500 stands for zero in the data rows.
Here are some points, each followed by its number:
[680 379 466 545 708 495 418 571 420 479 444 613 638 584 401 841 397 400 403 579 523 353 630 708] 0
[443 529 400 591 349 384  85 472 311 360 543 434 268 651 754 767 507 586 331 611 554 389 664 509] 1
[498 601 633 500 564 557 999 513 750 675 463 561 836 390 240  70 542 434 714 412 522 602 267 283] 2
[283 655 289 475 442 577 701 728 753 280 258 559 590 305 601 263 558 325 999 386 591 674 233 329] 3
[591 613 624 441 628 632 798 613 580 525 552 596 704 385 421 293 488 402 486 522 609 535 447 438] 4
[533 344 595 470 541 464 145 398 312 436 631 497 267 635 511 665 436 598 242 671 464 390 691 588] 5
[557 437 592 422 582 551 651 506 576 595 335 605 572 519 374 542 526 359 609 507 607 371 515 646] 6
[350 496 496 605 361 432  69 371 429 445 550 426 187 619 636 644 546 592 392 725 397 375 674 474] 7
[425 439 459 496 384 429 203 482 378 441 370 480 498 498 572 528 471 544 422 596 435 506 505 518] 8
[595 387 490 697 363 419  45 320 318 431 434 327 167 712 660 743 355 680 248 647 358 473 609 612] 9
[535 477 378 414 491 550 315 520 537 286 405 422 439 546 566 698 481 435 646 563 391 498 473 576] 10
[458 461 521 456 482 538 387 446 528 456 446 463 631 375 479 507 402 466 525 492 492 577 442 408] 11
[506 663 503 439 489 536 497 445 541 514 337 418 524 521 510 556 558 489 593 745 588 494 463 496] 12
[550 486 529 347 473 471 460 509 368 451 524 355 469 458 407 437 480 550 426 469 452 529 369 479] 13
[606 483 509 488 683 542 698 323 428 618 586 730 812 605 528 496 464 496 197 501 419 539 576 582] 14
[569 469 342 440 579 456 808 473 555 472 598 506 712 315 519 211 451 374 681 288 529 570 325 380] 15
[483 702 732 539 395 593 992 425 720 664 518 485 664 403 242 309 700 425 648 216 629 529 319 441] 16
[577 384 712 418 605 546 902 545 576 713 485 567 721 477 199 339 404 574 417 441 551 568 497 383] 17
[390 386 356 625 474 581 399 498 491 415 538 455 592 539 802 710 385 431 500 570 608 464 716 506] 18
[703 486 503 465 528 399  94 418 317 336 467 584 495 714 600 891 406 557 231 692 431 367 604 787] 19
[383 478 304 419 543 444 424 581 391 514 555 443 433 538 551 461 563 529 457 297 486 558 547 387] 20
[501 749 494 449 541 604 999 643 767 600 531 531 709 240 144 171 594 252 891 184 565 576 189 345] 21
[655 166 562 712 530 391   0 299 138 507 549 729 362 932 873 999 403 718   0 883 375 197 953 675] 22
[461 269 316 637 478 300   0 457 278 332 580 582 410 661 612 731 266 461 217 724 261 409 807 562] 23
[535 636 483 483 473 513 827 585 662 626 675 381 519 385 347 183 588 440 749 313 546 673 167 297] 24
[463 570 551 508 526 501 698 474 610 665 478 452 544 515 465 352 507 560 528 506 586 612 252 428] 25
[561 520 442 470 520 438 650 575 530 527 543 572 624 568 506 544 545 414 580 383 551 549 493 436] 26
[601 424 483 519 653 258   6 521 140 443 572 598 410 684 671 762 453 608  66 722 329 357 730 589] 27
[479 517 631 576 472 528 910 411 644 638 392 551 622 409 302 211 596 383 562 517 560 492 619 478] 28
[561 386 415 546 450 471   2 585 371 464 627 566 481 709 676 766 476 562 266 548 404 349 774 576] 29
[495 488 266 388 577 432 450 541 557 354 633 477 449 459 646 477 528 445 589 403 526 616 563 458] 30
[656 477 702 738 405 585 717 371 439 880 609 449 509 531 204 429 537 591 227 499 546 516 529 387] 31
[521 558 492 414 495 634 999 601 847 515 473 532 717 240 298 271 444 403 922 288 580 636 160 426] 32
[461 516 416 321 559 469 726 608 717 353 374 568 613 190 415 398 652 300 921 215 462 620 361 495] 33
[341 567 474 584 458 563 509 558 605 440 614 368 524 483 492 441 366 478 587 413 456 532 553 518] 34
[532 418 369 614 463 481 195 421 192 326 617 485 381 668 695 564 388 695 290 601 400 361 680 551] 35
[578 319 669 616 451 337   0 409 156 387 418 466 322 762 656 795 383 599 143 880 447 349 725 594] 36
[654 657 831 644 425 566 991 220 632 793 380 539 516 611 253 252 474 525 280 516 713 424 465 360] 37
[508 281 566 564 456 557 673 444 412 650 597 560 591 477 495 634 371 422 412 506 583 382 553 533] 38
[473 502 482 489 488 566 835 612 527 497 534 398 504 444 445 340 476 622 669 182 527 568 421 459] 39
[617 667 965 454 559 557 699 238 672 784 359 386 604 577 307 431 565 555 243 697 647 401 482 549] 40
[385 475 679 513 369 369  20 351 361 614 429 374 223 639 426 780 480 528 229 670 418 494 552 446] 41
[436 644 493 505 579 613 847 559 777 541 426 653 503 339 320 325 610 296 610 282 470 458 385 480] 42
[414 584 625 491 412 528 805 433 693 573 495 618 501 331 453 228 583 354 698 334 538 533 368 406] 43
[380 718 296 567 499 419 674 556 638 445 409 514 533 371 585 229 582 477 796 401 461 688 354 305] 44
[493 545 433 379 531 457 451 505 486 403 459 549 439 539 515 594 469 519 581 463 401 599 470 527] 45
[463 445 517 560 392 492   0 460 410 356 495 529 368 648 682 690 491 454 291 750 372 449 776 495] 46
[771 208 757 555 667 510 483 349 157 735 564 601 581 691 231 731 463 516  27 724 549 315 861 820] 47
[523 657 650 450 476 386 367 610 355 487 329 432 314 571 478 508 612 513 414 592 497 463 385 478] 48
[449 680 456 414 425 504 748 612 610 525 555 323 414 288 375 322 580 392 891 254 475 605 378 402] 49
[462 394 364 412 620 409  86 566 333 243 620 626 440 485 761 708 450 516 415 414 296 433 611 494] 50
New points follow, each followed by the numbers of its two nearest points above, looking only along the 2 directions in which the numbered points spread most, nearest first.
[554 484 431 398 484 491 443 665 495 411 491 498 459 398 531 631 566 583 659 264 455 539 382 535] 30 20
[556 403 622 570 585 492 291 426 283 618 606 552 453 540 566 630 444 607 238 534 442 476 626 603] 0 41
[447 470 493 559 514 567 843 366 693 545 552 591 683 489 386 372 636 414 515 279 481 501 518 497] 4 25
[612 435 574 479 652 497 343 498 332 450 527 637 416 497 438 713 405 529 330 506 315 442 494 690] 0 48
[592 612 579 403 443 662 514 363 488 638 456 403 376 529 244 394 665 545 431 404 620 545 462 483] 6 38
[545 520 465 460 549 389 543 619 690 523 585 569 545 405 607 529 447 397 516 384 443 556 417 435] 34 26
[986 309 830 528 682 555 555 330 220 717 500 659 585 704 387 732 640 669   0 619 636 394 651 748] 47 31
[454 471 417 464 422 461 493 426 366 533 453 575 504 484 595 674 346 545 427 534 514 570 388 479] 48 13
[468 697 562 581 447 652 584 464 697 584 400 355 518 506 364 353 665 478 745 512 655 564 335 359] 39 25
[613 476 464 544 534 555 811 533 562 495 609 587 637 388 480 374 474 528 534 361 512 500 435 460] 25 4
[453 572 561 431 454 534 476 562 592 501 343 547 572 314 580 619 362 473 695 443 426 597 342 484] 34 11
[515 428 447 616 559 370 554 438 443 636 665 479 536 653 452 617 546 559 300 667 368 454 574 419] 0 38
[387 727 358 469 387 577 569 727 630 371 532 423 517 290 438 465 579 421 835 325 435 627 341 456] 44 33
[530 459 574 706 407 519 422 452 576 369 512 487 493 674 672 481 568 498 491 616 513 429 579 572] 48 8
[517 361 524 557 509 286 139 496 391 499 413 447 361 720 676 824 477 421 182 775 532 322 648 595] 19 5
[409 668 407 424 415 484 451 536 630 383 497 434 365 545 564 475 616 558 684 365 497 558 352 485] 30 34
[420 596 444 558 398 526 639 429 527 465 474 533 546 291 484 335 508 372 693 400 506 620 432 374] 39 15
[654 513 531 470 577 560 666 621 402 570 555 528 575 542 451 535 514 524 381 546 558 445 580 621] 38 14
[393 615 627 456 471 573 483 554 638 388 474 524 392 472 478 534 616 451 632 516 484 423 491 375] 34 11
[604 725 497 386 535 538 672 577 594 487 425 432 500 295 362 297 698 481 780 329 517 686 328 486] 15 49
[346 656 470 443 506 556 988 616 771 526 569 408 585 260 365 197 719 518 906 289 530 522 289 348] 32 24
[239 706 324 437 413 427 724 551 698 487 374 314 453 295 474 216 518 458 780 353 566 728 277 381] 33 49
[484 544 663 525 484 527 956 400 832 719 321 591 588 388 210 279 605 372 519 417 643 581 357 335] 16 28
[584 510 628 401 603 624 735 417 449 481 493 528 536 383 362 445 510 449 795 495 644 561 461 466] 25 4
[301 496 468 569 387 445 706 453 506 493 474 377 402 429 493 377 519 508 651 462 640 590 455 307] 26 39
[351 684 548 554 390 480 442 412 561 625 485 448 422 482 245 371 395 572 242 614 429 476 453 497] 38 6
[569 592 637 502 527 577 930 556 738 601 477 556 634 322 168 191 452 459 751 461 618 550 395 338] 16 2
[619 516 433 420 512 570 666 511 514 530 585 366 597 330 410 392 447 514 551 379 545 706 278 426] 39 25
[411 418 594 567 369 425 395 575 361 543 534 373 472 460 529 410 375 592 407 588 511 463 477 513] 48 13
[462 537 361 304 615 638 523 679 597 437 384 610 513 370 473 525 423 465 675 507 519 536 516 599] 34 11
[272 714 458 398 516 409 573 612 814 421 442 476 216 474 464 406 555 314 836 415 548 485 466 357] 44 49
[546 445 618 358 645 516 748 571 589 528 311 524 614 438 544 447 574 424 602 469 639 485 425 524] 25 4
[440 662 575 555 418 468 609 444 709 522 383 387 436 359 374 340 597 415 797 449 610 565 419 395] 39 15
